Rotation paths and how fast each direction turns (degrees a step):
Each turn is a multiple of 5 degrees from 10 to 175, or 0.
Each row of a path follows its step; steps can be skipped.
Rotation 1:
step 0: [-3.35  0.68  3.15 -0.51 -0.36  0.31  0.97 -2.29  1.00 -1.12 -1.37  0.79
 -0.46  6.17 -1.61 -0.93  2.98 -2.87 -0.99 -2.47 -2.49 -0.14 -0.55  0.73
 -4.59 -0.59  2.76  3.03 -1.64  0.61  2.72  4.88  1.05 -2.95 -0.62 -1.62
  0.85 -1.00 -1.31  0.03 -0.37 -0.44  1.08 -1.51  1.12  1.17  2.80  1.35
 -0.40  1.22 -1.45 -3.51  3.92  5.70 -1.60 -0.05  3.63  2.08]
step 1: [-1.00  3.21 -1.01  1.61 -0.58 -0.03  0.84 -3.70  3.08  3.56 -4.14  0.47
 -1.35  2.18 -1.24 -1.79 -0.55 -1.00 -1.90 -2.73 -0.12  2.86  0.20 -0.76
  4.12  0.84 -0.16  1.35  0.65  3.37  0.42 -0.95 -1.33  2.46  1.44 -0.31
  0.11 -2.50 -1.44 -2.94 -0.69  0.28  2.60 -3.64  1.54 -1.75  1.75  0.42
  5.00  0.45 -3.30 -2.10  6.24  4.28  0.61 -0.60  0.76  2.19]
step 2: [-2.47  4.00 -1.84  0.40  0.56 -4.03 -1.09 -0.28  2.02 -1.56 -0.27  0.43
  1.24  2.94 -1.62 -2.70  1.07 -2.02 -2.08  2.62  2.44  1.98 -1.87  4.04
 -2.16  2.32  3.37 -0.42  1.77  0.82 -0.35  1.53 -6.71  5.14  0.79  0.06
 -1.36 -2.78  1.77 -4.24 -0.90  0.53 -2.36 -3.84  1.49 -0.59  0.97 -0.98
  0.32  0.81 -1.85 -1.34  0.46  2.66  1.30  0.70 -1.59 -2.06]
step 3: [-4.64  3.47 -1.14 -1.80 -0.26 -0.38  0.92  1.80  0.00 -2.86 -0.03  1.53
  2.15  1.63 -0.77 -1.35  3.97 -3.84 -2.35  1.69  3.80  4.88  1.65 -1.93
  0.30 -2.45  0.02 -2.03 -1.16  1.69 -0.21  1.96 -1.01  0.26  3.08  2.63
 -2.31  2.83 -0.02 -1.24 -0.31 -3.57  0.27  0.89  0.90 -2.29 -0.05  1.64
 -0.06  5.41  1.41 -2.14  0.49  4.67  3.09 -2.14  0.14 -1.94]
step 4: [-0.30  3.70 -0.28 -0.15  0.25  2.63  5.46  1.56  4.01 -0.58 -3.51 -1.55
  3.11 -0.79 -0.36 -3.86  0.42 -0.71 -1.34  1.92  1.21  1.91  0.30 -3.17
  1.12 -1.96 -0.72 -3.74  0.54  0.03 -1.14  2.26 -3.98 -3.34 -0.98  1.19
 -5.51  2.05  2.51 -1.61  3.20  0.10  1.16 -1.67 -0.72  1.74  1.75  0.30
  0.19  0.04 -4.71  1.81  0.35  1.24  2.37 -0.79  3.04  1.16]
step 5: [-0.19  3.25 -0.40  2.65 -3.14  0.03  0.88 -2.13 -0.45 -4.38  0.12  0.75
  2.71  3.36 -0.11 -4.05  1.04  2.17  0.55 -2.98  1.47 -0.70  2.60 -1.96
 -0.77  1.36  3.57  0.67 -0.52  2.25 -2.17  0.99 -1.16 -1.71 -0.42  0.06
 -3.08 -0.32  0.45 -2.02  3.70 -0.27 -0.84 -0.60  2.82  3.00  6.06  0.46
 -0.92  4.67 -2.14  5.01 -1.16 -0.88 -1.74 -0.45  0.88 -2.40]
step 6: [ 0.75 -0.20 -1.61  2.91 -0.27  3.52  1.34 -2.54 -3.33 -2.12 -1.81 -0.05
  1.69  2.70 -1.06 -0.52  0.26 -2.42 -0.29 -2.97  3.51  1.79  1.21  2.16
  1.87 -1.89  0.59  3.28 -3.11 -0.57 -1.48 -2.32 -0.11  1.50 -1.82  1.63
 -2.19 -2.00  2.32  1.97 -0.86 -0.89 -2.56  0.64 -4.40 -0.92  5.85  1.21
 -1.47  3.64 -2.08  1.84  0.20  4.84 -0.11 -1.59  4.21  1.74]
step 7: [ 0.43 -1.27 -1.62  1.32  0.95  1.73  2.46  1.20 -0.38  0.93 -0.09 -1.56
  0.36  5.62 -1.11  1.83  2.36  1.58  0.43  1.40 -4.98  0.09 -1.71 -2.59
  1.16 -0.32 -0.14 -0.29 -2.42 -1.23  0.39 -3.25 -2.85  3.09  2.78  1.37
 -2.22 -1.29  5.14 -4.11  1.03 -0.35 -4.50 -2.21  0.06 -2.15  3.67  2.28
  0.18  2.47 -2.66 -0.09  2.40  0.68 -2.13  0.30  4.10  2.08]
step 8: [ 0.42  3.71  0.54  2.24 -3.70  0.40  2.80 -0.32  0.02 -5.38  2.83 -3.18
  0.06  3.68 -0.80  3.58  0.14 -0.21 -3.39  1.67 -4.29 -0.21  0.88  1.42
  3.03  0.36  2.34 -0.86 -1.19  2.47  2.42 -3.16 -1.73  1.53 -0.09  1.24
 -2.10 -3.50 -0.33  1.18  1.67 -3.46 -1.71 -3.67  2.88  0.11 -1.45  3.52
 -3.03  1.12  0.57  0.57  2.71  2.55  1.03  0.47  0.46 -0.96]
step 9: [-3.76  4.63  2.09  0.03  0.19  1.56 -0.53  0.29  0.42 -0.76  0.76 -3.39
  0.98  2.15  4.37 -2.20 -0.04 -0.08 -3.06 -3.66 -2.21  4.03  3.28 -0.84
  1.66 -1.03  0.45 -1.93  1.47  0.23 -0.10 -1.06  0.08  5.41 -1.95 -0.36
 -2.71 -2.40  1.51 -0.25 -1.44 -2.79 -3.63  1.88  0.63  2.11 -3.57  1.84
 -0.68 -1.55 -0.05 -0.13 -1.59  3.30  1.50 -0.27  4.94  2.09]
step 10: [-2.65  4.33  5.11  1.79  0.25  0.82  3.76  0.19 -1.59 -1.36 -4.43 -6.00
 -0.56  2.80  0.78 -2.66 -0.87 -1.34  1.40  1.09 -1.07  1.39  1.49 -1.44
 -0.86 -0.21  1.52  0.24 -0.90  1.84  1.56  2.50  0.98  0.44  0.07 -0.31
 -0.16 -0.54  5.18 -1.54 -0.27 -2.60 -3.66 -0.82  3.28 -2.14  2.76  1.17
  4.25 -2.19  1.61 -1.21 -3.48 -1.45  1.70  0.98  0.44 -0.27]
Directions:
[ 0.58 -0.14  0.14  0.52 -1.22 -0.77 -0.04  1.22  1.04 -0.29 -0.22  0.51
  0.30 -0.33  0.21  0.54  0.27  0.32  0.17  0.23  1.54 -0.30 -0.30 -0.29
 -0.18 -0.61 -0.45 -0.18  0.46  0.48 -0.37  0.77 -0.95  0.15  1.07  0.41
 -0.37  0.80 -0.36  0.46 -0.66 -0.58  0.12  1.16 -0.63 -0.20  1.22  0.06
  0.30 -0.40 -0.66  1.43 -0.17 -0.11 -0.42 -0.18  0.24 -0.46]
40
[-0.81 -0.69  0.43 -0.76 -0.14  0.83 -0.06 -0.09 -0.24 -1.04 -0.36  0.52
 -0.96 -0.75  0.42 -0.33  0.01 -0.55 -1.00 -0.84 -0.75  0.07 -0.08 -0.06
  0.12 -0.47  0.46  0.91 -0.94  0.48 -1.36 -0.28  0.06  1.04 -0.12  1.13
  0.19  1.07 -0.48  0.48 -0.13  0.03  1.04  0.63 -0.64 -0.09 -0.59  0.02
 -0.34 -0.35 -0.04  0.11  0.36  1.05  0.04 -0.72  0.57 -0.42]
130
[-0.03  0.30  0.95  0.54  0.95 -0.63  0.43 -0.16  0.46  0.13 -0.36  1.03
 -0.78 -0.70  0.11 -0.58  0.64  1.00  0.53 -0.02 -0.64 -0.95 -0.80 -0.50
 -0.80 -0.34  0.45 -0.05 -0.65 -0.70 -0.36  0.72 -1.37  1.05 -0.37  0.10
 -0.38 -0.25  0.84 -0.84  0.94 -0.13 -0.95  0.05 -0.06  0.26 -0.39 -0.03
 -0.18 -0.55 -0.25 -0.63 -0.67 -0.34 -1.13 -0.12 -0.31 -0.08]
140
[-1.50  0.08  0.04 -0.98 -0.31  0.36  0.29 -0.19 -0.07  0.36  0.99  0.15
 -0.92 -1.47 -0.25  0.39  0.27  0.09  0.25 -0.33 -0.18  0.22  0.14  0.10
  0.35  1.30 -1.15 -0.45  0.44  1.00  0.37  0.57 -0.37  0.07  0.47 -1.05
 -0.66 -0.14  0.26 -0.13  0.23 -0.51 -0.53 -0.85 -0.82 -0.75  0.63  0.38
 -1.33 -0.40  0.21  0.10 -0.30 -0.08  0.43 -0.14  0.51 -0.80]
65
[-0.54  0.09 -0.10  1.29 -0.32 -0.03 -0.26 -0.64 -0.62 -0.82  0.85  0.28
 -0.23  0.31 -0.02  0.51  1.43  0.70  0.70 -0.54 -0.28  0.90 -0.54  0.42
 -0.34 -0.70  0.22 -0.26 -0.78  0.35  0.04  0.58 -0.56 -0.61  0.01 -0.42
 -0.01  0.66 -0.60  1.62  0.20  0.37  0.07 -0.26  1.20 -0.63  0.26 -0.05
 -0.36 -0.21  0.60  0.19 -0.38  0.74  0.45  0.04 -1.39  0.68]
135
[ 0.82 -0.07  0.71 -0.03 -0.64 -0.14  1.26  0.00 -0.16 -0.25  0.48  0.12
 -0.67  0.17  0.01  0.98  0.28 -0.37  0.18 -0.62 -0.42  0.56 -1.54 -0.63
  0.91  0.46  0.45  0.58  0.48 -0.97  0.15 -1.13  0.16 -0.03 -0.04 -0.85
 -0.11 -0.31  0.34  0.15 -0.39 -0.07 -0.39  1.47  0.71  0.78  0.74 -1.21
 -1.14  0.17 -0.11 -0.31  0.39 -0.12  0.20 -0.36  0.55 -0.06]
40
Rotation 2:
step 0: [ 0.77 -1.92 -5.15 -1.27  2.83 -1.01 -0.03 -0.04 -1.27  1.57  2.91 -1.33
 -2.81 -3.06 -0.36  1.44 -0.14  1.07 -0.86  1.22 -2.45  0.80  1.86  4.54
 -2.54 -1.11 -0.01  1.66  2.12 -0.37 -3.05  3.90 -2.63  3.20  0.79 -3.47
 -0.38  1.61 -4.55 -6.56  1.95 -1.65  1.60  0.03  1.97 -0.41 -0.71  0.46
 -0.43 -2.94  1.72 -0.47 -2.28 -2.32 -0.67  1.64  0.90 -0.88]
step 1: [-1.84 -0.18  1.92 -1.22 -0.69  1.47 -1.78 -2.00 -0.58  1.74  1.42  1.69
 -1.69 -0.77 -2.64  0.54 -1.85 -0.42 -3.15  1.64 -0.86  3.28 -0.56 -0.19
 -0.74 -0.88 -0.44 -0.86 -2.44 -1.54  1.20  2.53 -3.17  1.23 -3.05 -4.84
 -1.28  1.51 -3.92  0.51 -0.75  3.26  3.86  1.22 -4.58 -1.00  0.05  2.28
 -0.93  3.17 -2.00 -3.96 -4.03 -0.07  0.95  2.91  5.19 -1.35]
step 2: [-1.22 -2.08 -0.03 -1.39  3.28  0.27 -2.46 -0.05  0.64 -0.50 -0.39  2.71
 -2.35  0.84  2.80  1.52 -3.32 -0.32 -2.29  3.21 -2.84 -0.93 -0.70 -4.60
  3.97 -3.80  2.44  2.10 -0.04  0.42 -1.35  6.52  0.64  1.07 -0.15 -1.28
 -0.60  1.23 -1.39 -3.57 -2.43 -2.83 -1.29 -1.17 -0.47  2.27 -1.48 -1.65
  1.39  1.31  0.03 -0.23 -0.17 -4.85 -1.86  1.19  3.60  1.23]
step 3: [ 2.39 -2.18 -2.08 -0.99 -0.30 -1.14  0.69 -2.23 -0.88 -1.40  1.34  1.23
  0.11 -2.31  2.62  1.39 -0.97 -0.54 -1.67 -0.34 -2.44  0.60 -2.41  2.43
 -1.62  0.80 -1.53  1.24 -0.22 -1.22  0.45  0.59 -0.61 -2.85 -0.04 -1.58
 -1.46  0.60 -4.42 -6.65 -1.07  1.63  2.39  1.00  0.72 -0.06  1.18 -0.99
  2.45 -6.96  0.35 -1.93 -1.80 -2.11  0.59  4.76  5.51 -1.94]
step 4: [-1.61 -0.05  2.06 -2.82 -1.42  0.22 -0.92 -2.86  1.18  0.64  1.45 -1.68
  1.63 -0.14  2.95  0.13 -1.32 -0.04 -5.09  1.45  2.33 -0.64  0.10  1.12
  3.27  0.96 -0.73  1.73 -2.10 -0.57  0.09  3.82 -3.19  2.18 -1.32 -3.89
  1.43  3.73 -1.04  1.50 -0.80  2.08 -0.61 -3.60 -2.43  0.81  3.52 -1.15
  1.71  1.27 -3.14 -6.04 -1.32 -0.01  0.92  3.28  3.56  1.39]
step 5: [ 0.21 -1.65 -0.19  0.86  0.02 -0.21 -0.80  1.52  0.97  1.68 -0.42 -1.14
 -3.71  1.30  2.33  2.03 -5.45 -0.76  0.98  1.79 -1.04 -0.37 -3.25  1.39
  5.71 -0.42 -0.75 -1.09 -1.48  1.90 -2.55  4.92  0.18  0.25 -0.83  0.60
  0.53  2.11 -0.14 -3.72  1.41  0.12 -2.46 -0.14 -2.38  0.08 -2.23 -1.19
  0.89 -4.63  2.22 -1.05  0.31 -1.53 -4.39  0.21  4.64  4.08]
step 6: [ 4.09  0.89  0.23 -0.65 -2.61  0.11  0.93 -1.19 -2.55  1.48  2.46 -1.57
 -0.73 -1.29  0.70 -1.07 -0.48  1.36 -0.99 -0.69 -2.79  1.16  2.72  4.17
  0.68  0.21  0.55  1.67  0.61 -2.54 -2.51 -2.48 -3.37  0.74 -0.03 -1.70
  0.86  4.50  0.21 -4.06  2.13 -0.37  2.75 -2.56  0.96  0.97 -1.82 -0.53
 -0.03 -4.07  0.04 -1.25 -2.80 -3.42  3.06  2.90  6.67  0.94]
step 7: [ 0.12 -0.49 -1.42 -1.24 -1.84  2.53 -3.07 -0.45  1.40  4.66  1.06 -2.86
 -2.09  0.11 -0.64 -0.17 -2.24  0.85 -4.71  1.44 -0.60  0.41  2.36  2.70
 -0.11 -1.43  1.89  3.42 -0.13 -2.14 -0.45  5.72 -2.82  0.70 -0.82 -0.34
  0.71  2.79 -1.70  1.08 -2.11  1.63  0.28  0.99 -6.13 -1.11  1.68  1.07
  0.96  2.23  1.46 -2.53  0.90  2.55  0.75  1.19  2.83  4.59]
step 8: [ 4.28 -0.09  1.09 -0.98  0.62  2.10 -4.34 -1.22 -1.10  2.56 -1.61  2.82
 -3.84  2.70 -2.44  1.48 -0.80  1.14  1.02  2.80 -3.50  2.50 -3.33 -1.39
  2.95 -0.65 -1.68  2.25  0.17  1.92 -3.12  2.75  1.86 -0.62 -2.19 -0.03
 -2.98  3.65 -0.66 -3.50 -0.81  1.44 -0.14  0.16 -0.28  3.32 -3.42  0.49
  1.31 -2.38 -0.41 -1.30 -0.10 -2.93  0.22 -1.44  3.57  3.38]
step 9: [ 3.02  1.09 -1.16  0.25  0.05  1.10 -0.77  2.65 -3.04 -0.80 -2.02 -0.91
 -0.97 -0.12  2.78  2.55 -2.87  0.61 -1.11 -1.22 -1.23 -0.23  4.06  1.72
 -3.30 -1.58  0.48  6.09  1.53 -1.38  1.43 -0.03 -2.75  0.67  0.96 -4.37
 -1.17  4.30 -1.55 -4.51 -2.62  2.27  0.79  0.11  2.09  0.58  1.56 -2.01
  3.66 -1.37  0.17 -1.11 -1.13 -1.41  3.32  1.02  4.40 -0.57]
step 10: [-0.81  1.18 -1.69 -3.61 -1.27 -0.26 -2.84 -0.89  1.98  3.20  0.77 -2.42
 -1.03 -0.83 -1.21  3.55  0.31 -0.42 -2.26  1.94 -2.15 -2.16 -2.54  2.46
  1.09  2.12 -2.58  2.46 -0.14  0.48  0.52  3.62 -3.75  2.85 -0.80 -3.37
  0.60 -2.07 -2.27 -2.58 -2.48  4.77 -1.33  1.84 -3.90  3.54  2.28  2.43
  2.21  1.07 -0.94 -4.83 -0.46 -0.71 -0.27 -0.53  0.34  2.23]
Directions:
[ 0.31  0.64 -1.06 -0.99  0.03  0.45 -0.91  0.28 -0.77  0.97 -0.70  0.84
 -0.04  0.91  1.06  0.31  0.26  0.33 -0.05  0.72  0.49  0.13 -0.29 -0.47
  0.53 -0.28 -0.34  0.06 -0.82  0.31 -0.13 -0.25  0.83 -0.28  0.06 -0.13
  0.75 -0.95  0.21 -0.23  0.41 -0.85  0.27 -0.77  0.25 -0.54 -1.17  0.77
  0.41 -0.30  1.47 -0.64  0.55 -0.45 -0.82  0.08 -0.42 -0.25]
125
[ 0.01 -0.59  0.48  1.10 -0.29 -0.14 -0.56  0.09  0.62  0.17  0.72  0.37
 -0.06 -0.09  0.30 -0.06 -0.32  1.19  0.11  0.08  0.01  0.68 -0.04 -0.01
  0.36  0.61 -0.54  0.55  0.70  0.38  0.23  0.97  0.68 -0.15  0.66 -0.10
  0.38 -0.36  0.47  0.16 -1.09 -1.24 -1.26  0.82  0.38  0.39 -1.58  0.64
 -0.27 -0.93 -1.29  0.32 -0.44 -0.23 -0.86 -0.40 -0.04  0.17]
125
[ 1.07  0.42 -0.70  0.02  0.06 -0.22  0.66  0.32 -1.01 -0.31 -1.72 -0.41
  0.23 -0.29  0.80 -0.59  0.09 -0.79  1.18  0.05 -0.58  0.01 -0.51  0.86
 -0.62 -0.74  0.40 -0.74  0.53 -0.09 -0.28  0.70  0.71 -0.45 -0.28 -0.22
 -0.03 -0.14  0.04 -0.91 -0.16 -1.07 -0.34 -0.05  0.18  0.04 -0.74 -1.33
 -0.73 -0.24 -0.97  0.16 -0.31 -0.50  0.84  0.07  0.04  0.19]
120
[ 0.46 -0.02  0.88  0.02  0.59 -0.89 -0.88 -1.27 -0.26 -0.32 -0.64 -0.64
 -0.53 -0.75 -0.93 -0.23 -0.01 -0.34  0.10  0.07  1.19 -0.57  1.27  0.09
  0.48  0.04 -0.98 -0.22  0.38 -0.55 -0.10  0.13  0.55  0.09 -0.53  0.46
  0.06 -1.34 -0.18 -0.10  0.20 -0.91 -0.10 -0.09 -0.10  0.57  0.54  0.60
  0.10 -0.16  0.34 -0.79  0.24 -0.78  0.66 -1.14  1.15 -0.35]
175
[ 0.19  0.18  0.39 -0.69  1.19  0.17  0.59 -0.07 -0.50  0.72  0.88 -0.38
  0.35  0.07 -0.04  0.75  2.06  0.37 -1.07 -0.32 -0.01 -0.40  0.05 -0.27
  0.21 -0.21 -0.61 -0.01  0.06  0.36 -0.19  0.19  1.00  0.75  0.71  0.66
 -0.03  0.32  0.77 -0.42  0.61  0.62 -0.58 -0.70 -0.11  0.96 -0.36 -0.13
 -0.70  0.65 -0.74  0.14 -0.53 -1.31  0.49  0.60 -0.12  0.31]
170
[ 1.46 -0.45  0.42 -0.44  0.45  0.49  0.31 -0.40  0.62 -0.34 -0.47 -1.07
 -0.30  0.36  0.43  0.58  0.29  0.90  0.47 -0.23 -0.30 -0.61 -0.75 -0.75
  0.18  0.83 -0.21  1.47 -0.50 -0.10 -0.08  0.41  1.18 -0.81 -0.21  0.19
 -0.77  0.38 -1.52  0.98 -0.37 -0.50 -0.18 -0.51  0.58 -0.56  0.65  0.11
  0.17 -0.02 -0.06  0.06  0.18  0.60  0.65  0.65 -0.25 -0.51]
70
[ 0.19 -0.10 -1.59 -0.10 -0.28 -0.09  0.34 -0.10 -0.02  0.38  1.20 -1.00
  0.28 -0.29  0.70 -0.23 -0.17 -0.08  1.18 -0.17  0.20 -0.42  1.30 -0.18
  0.80  0.67  0.22  0.03  0.39  0.90 -0.49 -0.21 -0.39  0.11 -0.84  0.42
 -1.01 -0.19 -0.12  1.19  1.24  0.19 -0.32  0.08 -0.06 -0.37 -1.10 -0.26
 -0.98  0.19  0.24 -0.62 -0.81  0.35 -0.45 -0.09  0.77  0.30]
55
